In the rows, zero is written as 100.
The rows of Z fall into 4 groups, and each row is roughly a mix of its group's hidden directions; one row fits no group.
Z:
75 78 117 95 101 104 124 90 112 72 127 81

115 116 103 106 89 67 121 90 91 75 122 126

134 111 121 77 76 83 79 85 106 95 111 114

90 125 93 112 97 97 140 128 81 104 120 104

91 88 90 78 92 118 67 123 113 110 69 89

87 146 104 89 122 97 106 113 117 120 117 95

80 130 114 84 72 88 113 99 73 78 105 97

86 86 92 76 120 109 85 54 111 93 98 106

69 101 112 116 84 91 87 133 124 90 110 119

118 86 90 95 65 72 97 105 81 119 126 94

97 124 123 127 83 106 103 82 94 112 115 65

91 93 91 98 95 78 124 134 109 122 105 68

122 68 86 86 119 105 135 101 107 115 82 107

116 113 70 124 71 103 97 103 127 82 88 111

107 124 76 76 99 87 101 139 109 96 123 102

102 122 86 130 127 97 107 112 127 115 84 121

98 120 71 97 93 113 117 108 125 127 91 70

77 118 69 121 89 130 88 103 125 108 95 95

132 111 110 70 84 116 87 104 80 101 95 130

87 96 124 73 108 106 70 107 117 114 83 71

112 58 91 94 114 101 109 128 112 108 79 119

97 85 104 73 109 93 100 100 74 107 113 146

119 86 84 84 71 117 71 127 86 97 90 107

102 104 119 92 110 117 103 91 141 135 93 83

82 114 93 98 99 93 53 100 103 119 77 82

104 75 90 81 106 73 134 111 113 116 116 82

100 82 59 90 103 119 121 84 72 111 98 95

118 115 100 128 73 82 102 104 119 88 94 134

113 131 107 72 100 82 99 114 92 132 77 94

87 134 108 114 85 140 101 85 102 79 96 110

82 105 102 136 81 136 90 90 119 90 102 89

72 119 124 106 129 113 84 90 107 90 90 128

117 82 95 83 104 88 100 77 74 70 88 128

57 107 97 77 77 88 97 101 109 103 105 70

86 107 94 99 126 122 104 74 76 81 131 90

122 70 112 78 63 92 94 76 100 98 109 104

123 112 101 85 57 92 84 101 84 113 120 88

104 68 112 94 123 109 103 92 69 92 117 70

130 124 86 98 93 80 111 115 75 89 78 80

132 73 107 67 108 85 103 86 84 79 97 91

68 98 127 87 117 77 84 132 94 108 101 95

102 102 103 105 70 98 85 139 107 103 130 122

133 85 100 120 109 109 135 92 120 105 97 77

73 92 117 99 104 91 58 93 84 84 75 100

109 91 119 116 78 112 118 61 122 98 113 116

70 124 76 130 105 116 87 94 109 118 111 87

103 109 111 78 89 75 112 89 113 57 97 81

94 108 68 90 88 112 136 121 88 120 84 87

111 105 63 107 93 111 94 89 124 112 86 63

95 107 131 133 83 98 108 68 123 100 101 108

105 96 79 88 79 95 87 135 105 95 69 75

119 96 111 98 105 113 145 119 106 85 98 128

128 83 87 89 133 80 100 83 107 131 104 108

102 103 73 91 144 91 92 98 111 86 124 117

79 101 103 95 61 90 74 90 124 98 100 74

92 125 88 109 68 103 92 106 84 128 132 93

81 126 114 102 75 112 119 115 79 106 70 86

103 59 125 96 112 97 74 92 87 109 92 125

96 93 73 104 106 132 99 103 84 137 85 79

60 102 106 96 98 85 99 71 92 94 69 80

94 88 123 64 87 105 74 99 109 104 104 66

83 90 81 106 99 94 105 99 70 100 59 73

83 107 92 126 117 94 82 92 90 69 74 76

82 99 138 110 103 86 100 127 98 91 121 71

71 95 81 90 97 95 141 97 112 89 107 128

98 98 65 96 89 105 127 101 111 90 89 141

109 115 114 125 119 82 60 89 109 98 116 116

117 135 94 103 90 103 118 81 121 80 124 81

99 117 86 125 69 123 105 92 116 68 106 114

85 110 110 129 98 93 92 68 107 131 125 107

137 98 92 107 94 103 132 103 129 76 110 91

85 108 79 82 98 86 125 82 104 57 108 105

86 103 103 101 145 103 136 77 93 103 96 105

102 103 61 101 109 97 114 87 95 77 69 74

121 130 127 142 109 92 104 106 110 101 101 95

126 72 95 57 102 113 105 101 99 82 92 114

83 110 112 101 100 68 83 95 122 75 102 133

70 106 102 130 96 93 82 107 61 100 89 84

86 79 118 95 98 88 70 112 73 89 99 133

91 97 90 124 93 119 50 116 100 101 88 94

92 109 128 105 111 101 125 125 92 72 75 82

94 124 96 137 102 102 130 128 116 111 94 105

120 88 90 69 108 102 100 101 77 57 97 90

127 99 83 109 81 113 116 74 110 64 112 111

114 104 91 96 130 112 95 80 147 99 92 91

84 145 118 77 107 73 111 93 97 106 97 98

92 68 112 121 123 119 74 118 106 95 102 123

120 100 111 106 98 96 144 110 82 87 125 120

89 127 106 90 116 65 106 126 88 116 82 114

100 75 93 134 128 95 77 113 112 121 108 88

81 115 121 112 98 87 109 97 53 84 114 109

133 122 89 102 101 87 90 78 85 89 78 71

122 71 73 89 97 90 96 107 94 68 96 125

81 101 101 90 120 137 132 72 101 105 91 99

73 93 104 115 106 126 85 72 98 63 94 96

112 89 81 67 102 101 85 103 69 82 80 122

74 125 104 122 116 93 68 115 106 119 92 82

71 102 105 108 56 119 82 91 106 100 102 78

112 73 101 104 136 111 84 97 80 82 83 77

117 86 102 79 86 115 123 129 112 79 72 104

97 89 94 96 84 105 89 129 135 104 68 79

118 116 116 98 51 107 78 117 105 104 106 102

72 105 116 96 104 80 139 110 113 73 111 93

125 84 103 117 94 107 79 132 66 97 107 84

108 83 87 107 99 62 104 105 127 90 134 91

100 138 87 72 85 96 114 75 95 83 119 99

115 113 87 91 91 113 104 122 81 131 81 68

85 83 97 128 96 85 123 93 130 97 120 74

109 90 92 113 80 113 125 145 98 115 101 83

83 121 70 98 81 71 127 101 95 78 95 103

91 94 87 87 96 147 132 118 101 94 109 98

107 91 90 82 65 121 69 85 114 79 106 108

103 112 102 96 98 85 99 80 136 63 83 120

67 109 131 91 98 91 82 87 75 88 78 93

123 94 117 96 129 99 120 74 80 98 98 131

90 111 93 121 79 97 93 120 121 102 67 69

96 112 79 93 116 116 107 141 98 77 75 90

91 123 102 141 106 117 88 113 126 104 122 93

126 78 97 116 94 122 130 97 82 87 129 99

105 108 72 102 97 104 105 156 97 99 108 94

85 112 78 87 100 88 95 102 120 75 58 90

116 102 108 106 68 93 84 78 114 65 92 123

78 117 121 96 101 92 96 94 61 103 125 126

119 104 122 114 78 62 116 118 84 84 99 99

60 113 105 87 109 66 104 109 111 98 97 126

115 77 127 106 119 109 90 113 132 117 112 122

112 81 80 76 113 102 106 87 122 87 61 90

105 84 111 135 96 55 85 106 90 95 94 92

81 120 94 105 112 122 72 88 135 105 120 94

98 117 98 135 106 98 127 117 105 74 92 71

76 110 108 98 65 89 67 125 89 96 88 90

108 96 96 86 112 100 103 111 143 67 75 97

91 98 89 117 94 85 109 133 81 59 87 101

114 94 114 108 115 113 136 110 95 120 118 133

91 121 104 133 122 76 103 88 85 119 127 98

105 78 113 114 104 111 122 84 79 96 144 91

92 102 111 84 119 96 117 140 71 89 90 80

90 62 96 110 122 112 79 75 88 105 74 98

58 88 99 132 109 112 88 99 112 92 109 77

94 71 87 118 125 97 73 68 109 82 103 106

97 100 70 117 103 91 133 96 85 89 108 136

112 87 107 67 131 94 110 129 87 106 91 122

130 67 113 113 110 104 130 108 120 96 86 92

84 124 116 78 73 87 114 111 136 98 98 91

117 91 113 128 92 136 85 101 120 120 114 114

103 91 116 70 109 73 89 130 69 99 92 98

110 107 83 90 93 98 137 98 104 67 81 74

70 110 136 92 101 88 82 98 75 79 95 113

114 114 99 82 92 62 87 91 99 62 86 104

92 109 131 119 135 81 94 75 109 115 91 104

96 92 95 147 97 104 103 133 111 110 108 79

124 60 112 102 60 94 108 95 106 105 104 93

95 74 110 130 125 103 105 95 84 118 72 80

103 129 80 106 83 94 113 84 93 66 98 70

124 87 71 79 88 79 99 127 78 105 106 86

86 78 94 130 121 106 119 119 100 124 92 75

115 86 88 85 81 65 91 102 125 87 131 97

113 109 88 88 120 96 104 131 87 60 78 101

108 84 78 123 94 109 67 92 96 137 110 91

102 116 88 122 119 101 109 94 130 84 65 120

118 98 98 88 99 78 80 109 99 66 64 85

91 99 92 71 112 76 72 71 74 113 99 102

128 104 108 120 96 81 104 86 130 91 83 132

92 113 129 128 133 106 122 112 106 115 117 105

126 97 120 85 80 110 99 71 83 84 93 130

113 71 80 98 101 104 82 124 107 126 112 130

72 103 95 89 90 121 56 80 105 90 92 90

115 98 103 136 109 110 102 141 107 84 82 111

121 105 108 95 103 98 95 53 108 67 103 88

85 109 98 64 93 128 132 85 113 111 100 90

Here is one row of each group, with its name. Which group are the others in?
125 72 59 101 109 107 85 88 105 121 103 109 | <114>
92 108 104 94 108 101 99 142 107 88 57 90 | <60>
67 94 99 109 136 99 113 94 94 121 78 78 | <53>
128 87 111 81 104 97 98 87 70 87 109 64 | <34>

118 79 98 106 106 81 60 79 113 87 118 116 | <53>
85 133 78 96 82 99 106 78 83 100 93 66 | <114>
124 98 72 119 106 99 105 98 99 65 77 124 | <34>
94 89 109 116 128 94 123 85 75 82 71 85 | <114>
87 92 128 110 114 108 108 124 128 104 107 135 | <34>
84 95 91 135 84 73 104 113 117 83 112 76 | <53>
80 85 125 110 79 102 104 105 117 85 143 104 | <34>
103 109 103 65 87 75 99 74 85 73 91 117 | <53>
100 126 113 108 77 105 82 101 146 104 87 97 | <34>
60 120 105 103 83 119 114 88 115 103 89 72 | <53>
111 89 144 116 104 92 102 87 98 63 99 97 | <114>
97 106 120 114 127 75 62 97 108 82 86 111 | <34>
93 91 121 73 105 113 74 89 110 73 69 106 | <60>
81 76 130 92 117 92 88 97 68 104 84 122 | <114>
